Here are some numbered points:
c(-13, 9, -28, 2, 0, -24, -6, -41, 29, -47, -44, -35, -14, -18, 52, 8, 17, 54, 52, -39, 7, 19) 0
c(-28, -28, -41, -27, 40, -44, 24, -46, -5, -22, 21, 32, -18, -18, -17, 18, 39, 13, -17, 54, -15, -4) 1
c(6, -74, -42, 19, 31, -10, 51, 47, -12, 19, 19, 35, 40, -1, 5, 32, 5, 52, 38, 14, -15, 25) 2
c(49, 40, 14, 34, -42, 0, 46, 21, 57, -20, -3, -1, 16, 42, 20, 2, 4, -35, 71, 4, -19, 54) 3
c(-59, 13, 30, 14, 11, 4, -20, -3, 9, -66, -33, 12, 51, -57, 18, 2, 67, 11, 43, -24, -8, 20) 4
c(44, 19, -22, -32, 18, -46, 47, 15, -21, -1, 18, -37, 7, 21, 39, -1, 25, -38, 40, -50, 66, -18) 5
c(22, -48, 49, 1, -59, 1, -20, -41, -17, -9, -43, -40, 49, -46, 50, -15, -53, -33, -37, 39, -34, -9) 6
c(-43, 2, -12, -12, 36, -15, 16, -48, -12, 17, 14, -30, 36, -21, 0, -24, 12, 53, 23, -45, 74, 0) 7
c(4, 36, 29, 15, 29, 0, 32, -8, -14, 8, 62, -9, -27, 37, -50, -31, 3, 42, 13, -24, -30, -10) 8
c(-28, 35, -21, -2, -29, -6, -40, 27, -18, 15, 5, -1, 5, 24, 57, 14, 28, 3, 16, 35, -31, 9) 9
c(-20, 33, -48, -7, 34, -4, 31, 5, -5, -5, -7, -9, 42, 0, -50, 25, -24, 50, -52, -27, -4, -10) 10
c(2, 36, -4, -6, -8, 40, 41, 28, 7, -35, -31, -26, -60, 45, -25, 19, 19, -47, 71, -55, -5, 30) 11
c(12, 25, 24, 20, -33, 10, -1, -7, 33, -67, 21, -20, -25, 11, 42, -6, 39, 14, 65, 1, -22, 55) 12
c(13, -19, 61, 62, 42, 18, -11, -48, 9, 22, -33, 20, -44, -5, 57, -5, -15, -28, -25, -35, -29, 22) 13
c(19, 28, -34, 6, 5, -18, -18, 57, -18, 8, -23, -35, -2, 28, -31, 20, 22, 28, -35, -33, -11, 6) 14
c(-3, -11, -13, -32, 5, 22, -1, -47, 47, -49, -10, 19, -35, -15, -28, -28, 26, -48, 34, 21, 55, 44) 15
c(-6, 30, 27, 13, -28, -1, -25, 14, -15, 23, 34, 11, -21, 14, -3, -4, 59, 53, 1, 50, -34, -18) 16
c(3, -12, -31, 0, 3, -21, 63, -29, -2, -20, -12, 20, 7, -37, 47, 23, 67, 54, -32, 30, -31, -13) 17
c(0, -10, -11, 2, -32, -46, -50, 45, -4, 15, 16, -40, 10, -34, 39, -5, 62, -15, -12, 51, -36, -14) 18
c(-16, 33, -42, 48, 44, 47, -29, -53, 21, -3, 48, -26, -43, 56, -4, -32, 15, -25, -6, -14, -29, -20) 19
c(-13, 39, -15, 57, 24, 45, -39, -61, 19, 2, 57, -5, -55, 41, 18, -38, 35, -45, -5, 23, -32, -16) 20
c(28, -31, 24, 53, 8, -30, -5, -53, -20, 27, -39, 11, -50, -15, 37, 16, -6, 21, -18, -45, -35, 6) 21
c(-28, -65, -45, -40, 15, 3, -32, -17, 49, -26, -4, -18, 45, -37, -26, 13, -14, -33, 50, 7, 62, 12) 22
c(40, 35, 42, 11, 0, -26, 11, 41, -27, -2, 21, -39, -35, 41, 45, -18, -25, -16, -2, 44, 31, 12) 23
c(27, 26, 28, 26, 23, 41, -40, 25, 2, 31, -37, -20, -30, 53, -52, 3, -48, 48, -43, -25, -25, -5) 24
c(23, -38, 42, 39, -40, 44, -48, -39, 5, 31, -26, 50, -13, -14, 43, 12, -18, 27, -23, -26, -22, 24) 25
c(8, -17, 66, -48, -47, 15, -30, 57, -33, 14, -18, 20, -54, -31, -53, -15, 15, 19, -11, -24, 61, -21) 26
c(21, 14, -12, 56, 29, 51, -4, -12, -3, 21, -45, 46, -30, 29, 11, 4, -20, -24, -40, -29, -29, 12) 27
c(3, 17, -44, -10, 8, -12, -56, 49, -29, 3, -1, -38, 4, 3, 43, 4, 21, 0, 0, 41, -27, -13) 28
c(17, -51, -1, -23, 17, -38, -1, -39, 3, 2, -23, 20, 43, -26, -2, 11, -38, -16, -35, 56, -24, -26) 29
c(4, 33, 40, 35, 30, 42, -20, 23, -1, 8, -34, -34, -45, 24, -23, -4, -44, 20, -38, -30, -17, 2) 30
New points follow, each followed by the numbers of its five nearest points above, looking only along the 6 directions in which the numbered points spread most, nearest first.
c(-16, -68, -15, 34, 23, -13, -18, 47, -24, -15, 24, 63, 2, 26, 55, 20, -57, -57, 67, 14, -29, 41) 4 0 9 12 3
c(4, -19, -28, 34, -42, 46, -5, -38, -7, 25, -6, 38, -48, 19, 57, 17, -20, 65, -21, -43, -29, 15) 21 27 13 25 30
c(-8, 10, 48, -19, -9, -3, -19, -12, 1, 34, 38, -13, -12, -38, 7, -16, -42, 32, 0, 4, 59, -33) 26 29 23 14 28
c(-35, 0, -33, -14, 45, -39, 17, -48, -13, -42, 35, 20, -35, -37, 31, 24, 36, -7, -33, 21, -16, -9) 1 17 4 7 29
c(-29, 47, 13, -25, -15, -36, -39, -12, -32, 26, 47, 5, 16, 14, -27, -30, 24, -2, -4, 13, 59, -1) 28 5 23 14 16
c(-42, 20, -35, 18, 39, 20, 61, 27, 13, -20, 58, 13, -28, 39, -35, 4, -19, -48, 20, -29, -21, 40) 8 11 19 5 7
c(-17, -4, 6, -23, 16, -45, -21, 33, 2, 25, -33, -26, 21, -29, -24, 8, 27, 23, -9, 47, -23, -7) 28 18 16 29 9
c(-45, -50, 24, 48, 31, 56, 57, -12, 2, -15, 26, 20, 40, -25, 27, 2, 27, 63, 66, 24, 15, 55) 0 4 2 17 7
c(-63, -33, -9, -16, 31, 48, -5, 17, 9, 16, 20, -10, 45, 30, 31, 27, 0, 40, 44, -66, 28, -3) 7 5 0 2 10
c(22, 31, -8, 1, -53, -27, -32, -44, -4, 38, 48, -37, 48, 17, 37, -17, -53, 63, -24, 43, 55, -10) 28 16 9 18 29
c(-25, -20, 46, -26, -31, -40, 15, 0, -23, -15, -14, 2, 43, -32, 54, 12, 21, -32, -8, 28, -22, -11) 18 4 29 6 9
c(-40, 30, -48, 40, -60, 59, 33, -49, 22, 13, 49, -51, -31, 39, -50, -46, 8, -43, -1, -45, -24, -1) 19 8 20 11 27
c(-39, 13, -35, 24, -27, -25, 23, 52, -3, 2, -28, -43, 43, 11, -61, 28, 18, -1, -20, 0, -28, 14) 14 2 10 5 28
c(34, 18, -50, 26, -20, -4, 50, 20, 3, -16, -44, -46, 25, -25, 1, 23, -18, -33, -45, -40, -27, -1) 14 2 0 4 21
c(8, -55, -50, -50, -42, 34, -40, 31, -1, 40, -37, -23, -43, -17, -14, -15, 28, -26, -34, -40, 42, -29) 26 23 29 14 5
c(-27, -38, -22, -22, -2, 63, -24, 12, -34, 30, 11, -22, -38, 30, -33, -11, -47, -22, 0, -34, 56, -13) 26 30 24 8 14
c(5, 43, 27, 23, 23, 29, 5, 62, -40, -10, -15, -5, -5, 20, -41, 21, -17, -20, -9, -2, -28, -6) 14 30 23 8 24
c(-64, 20, -30, 0, 18, 8, -26, 28, 5, 22, -15, -41, 55, 12, 30, 32, 9, 56, -17, 0, -23, 4) 2 14 16 28 10
c(18, -12, 34, -35, -50, -6, 1, -53, -2, 19, 56, -49, -15, -40, -46, -61, -49, 34, 3, 39, 13, -18) 29 26 28 23 22
c(-55, 35, -54, -42, 6, 15, -22, -13, 30, 18, 28, 44, -11, -33, 33, 20, -23, 19, 54, -33, 8, -25) 7 4 0 1 5
c(8, 13, -20, 18, 5, -20, 11, -15, -23, 0, 44, -51, 3, 38, 20, -25, 12, -14, -8, 45, 58, 10) 28 9 16 23 5
c(-18, 26, 25, 40, 17, -19, -3, 10, 59, -47, -17, -26, -4, 51, 8, -3, -22, -32, 45, -56, -8, 67) 11 3 12 0 5
c(-37, -29, -49, -1, -41, -19, -19, -49, 15, -65, 15, -17, -53, -59, 21, 21, 21, 8, 49, -25, 9, 8) 4 0 15 22 7
c(-49, -16, -51, 4, 9, 39, 9, 59, 44, -17, -46, -50, -35, 41, -43, -15, 15, -18, 48, 19, -4, 55) 5 11 8 23 15
c(-55, -31, 28, 22, -31, 2, 26, 7, -22, 27, 54, 43, -53, 25, -39, -45, -13, -53, 28, -23, -2, -4) 8 23 30 27 15
c(-47, -21, 15, 28, 34, 62, 5, -44, 75, -60, -9, -9, -58, -36, -17, 14, 0, 43, 28, 7, -15, 37) 0 15 4 27 7
c(24, -44, -30, -58, -24, -22, -30, 27, 30, -9, -36, 54, 53, -22, 18, -5, 48, 32, 59, -5, 43, 16) 4 5 0 22 2
c(-41, 19, 35, 13, -24, 26, 14, 30, 45, 13, -32, 40, 64, 24, -32, 19, 57, -18, 29, 28, 19, 25) 5 4 0 9 23
c(21, 32, 16, -10, 14, -25, 0, -7, -20, -7, 31, 13, 45, 4, 14, 17, -51, 27, -26, -20, -2, -8) 14 10 2 16 8
c(-26, 23, 37, -40, -47, 18, -14, 15, 26, 40, -44, -55, 29, -63, 48, 26, -45, -10, -15, -12, 41, -7) 26 6 29 23 4
c(-19, 39, -1, 43, -15, 51, -5, -46, -28, 29, -21, 26, -36, 23, -29, -35, 3, 13, -18, 62, -50, -29) 27 19 16 20 8
c(17, -21, 9, -57, 7, -23, -14, 52, -7, -20, -36, 3, 8, 3, -18, -39, 5, 12, 63, -14, 23, -18) 5 26 7 14 23
c(19, -50, -50, -39, 11, 28, 12, 28, -20, 5, -31, 54, -3, 9, 52, -14, 3, -10, -19, -49, 71, -24) 7 4 5 0 10
c(-31, -50, -35, -24, -33, -40, 30, 17, 56, 33, -5, 68, 59, -53, -17, 6, 18, -15, 25, -3, 23, 42) 4 7 22 0 2
c(11, -24, 0, -10, 2, -2, 4, 40, -6, 21, 5, -48, -16, -27, -55, -8, 63, -2, -21, 31, -18, -20) 28 14 16 9 23
c(-39, 33, -14, -43, -33, -10, 4, 32, 29, 43, -13, -10, 35, -48, -5, 21, -33, 20, -1, 4, 30, -17) 26 5 7 14 2
c(34, 13, 31, 19, 33, -29, 46, -38, -6, -17, 22, 2, -4, -44, -5, 26, 37, 7, -44, 11, -30, -18) 17 1 2 21 16
c(30, 7, -40, -47, -44, -47, -14, 13, -29, 32, -14, 37, -11, -43, -7, -14, -53, -34, -15, -3, 65, -27) 26 29 22 7 28
c(-59, 16, 4, -14, -39, 1, 20, 20, -8, -50, 34, -33, -28, 12, 11, 20, 52, -5, 64, -56, 2, 26) 5 3 12 11 0
c(-60, -47, 46, -47, 24, 33, -56, 31, -30, 13, 31, 44, -19, -8, 35, -17, 37, -35, 21, -57, 67, -13) 15 22 26 5 7
c(-11, 7, 2, -36, -25, 53, -36, 27, -8, 13, -44, -42, 49, -17, -20, 20, 60, 42, 17, -61, 43, -8) 5 26 14 7 2
c(-44, 18, 21, -54, -1, -43, -25, -2, 9, -3, 21, 42, -21, 7, -12, 31, 5, -26, 49, -27, 17, -4) 5 7 4 15 0
c(26, 30, 40, 30, 43, 29, -45, 11, -13, 26, -1, 18, -26, 24, -50, -11, 12, -3, -32, 23, -31, -14) 30 24 27 8 16
c(0, -60, 19, -21, 24, 38, 0, 28, 28, -73, -19, 46, -36, -21, -7, 15, -36, 30, 51, 42, -10, 14) 4 0 7 5 15
c(36, 11, -51, 12, -15, 30, -21, -43, -8, 33, 1, 25, -29, 42, -50, 3, 4, 48, -7, 7, -21, 6) 8 27 30 14 10
c(0, -19, 32, -52, 5, -34, 13, 11, -28, -21, -5, -19, 45, -17, 43, -43, 42, 6, 35, 9, 18, -16) 4 5 28 9 18
c(-20, -40, 46, -7, -38, 2, 0, -2, -15, -21, 26, 7, 3, -40, 32, 3, -18, -39, -22, 51, -16, -16) 6 29 18 28 9
c(34, -17, -33, -55, -1, -26, 50, 1, 1, 7, -7, -48, 61, -42, -35, -52, -52, 36, 14, 51, 13, -21) 7 29 22 2 10
c(-54, 14, 24, -40, 36, 16, -49, 32, 20, 28, 34, -7, 34, -40, 54, 22, 42, 12, 46, -53, 17, -12) 5 4 0 7 2
c(-18, -10, -7, 0, -22, 31, -37, 11, -23, 15, -33, -23, -55, 51, -17, 19, -51, -19, -17, -54, -16, 13) 30 24 27 26 23
c(-28, 1, -13, -24, -55, -46, 36, -20, 0, -55, 15, -48, -59, -12, -44, 15, -12, 41, 66, -15, 10, 28) 5 0 4 7 11
c(25, -23, 57, 3, -58, -42, 49, -48, 24, 33, -31, 4, 46, -24, -21, 20, 3, 46, 19, 27, 50, -12) 4 2 29 0 7
c(23, -52, -14, -11, -14, 11, 50, -68, -4, 12, 14, -8, 8, -12, 32, -46, -10, -14, 37, -12, 13, -11) 4 0 15 7 22
c(9, -15, 25, -41, -69, 43, -56, 49, -3, -26, -13, 27, 22, -4, 38, 25, -3, 58, 25, 1, -17, -20) 23 9 28 18 26
c(27, 20, -44, 23, -23, 24, -27, -36, -22, 26, 26, 43, -51, 48, -53, -11, 43, 55, -9, 32, -40, -15) 8 16 19 14 27
c(-15, -30, -47, -40, 23, 1, 21, -38, 14, -2, 14, 54, 22, -38, -16, 13, 23, -7, -28, 50, -13, -14) 1 29 7 17 2
c(-43, -22, 11, -42, -36, -17, 18, -7, 35, 30, -16, -9, 26, -11, 11, 27, -15, 13, 28, -43, 7, -6) 4 0 7 5 2
c(13, 11, -18, 48, 38, -32, 4, 59, -17, -14, 31, 30, -10, -3, 26, -5, 27, 17, -36, 44, -18, -14) 16 28 9 14 18
c(35, 22, -51, -40, 47, -31, 55, -10, 14, -6, 54, 54, 0, 27, -38, 10, 45, 25, 35, -47, 7, -7) 7 10 8 5 2
c(7, 25, 38, 4, -14, -43, 5, -43, -5, 18, 50, -52, 50, 30, -25, -25, 42, 32, -1, 13, 59, 10) 5 28 14 7 9
c(26, 41, -44, -38, 36, 16, 57, -6, 71, 20, -30, -38, -19, 30, -9, -24, -14, -8, 60, 42, 12, 40) 5 11 15 0 7
c(2, -22, -13, 32, -12, 4, -36, -34, 9, 28, -2, -19, -36, 28, -4, 20, 41, 18, -29, -49, -20, 26) 27 21 8 30 13
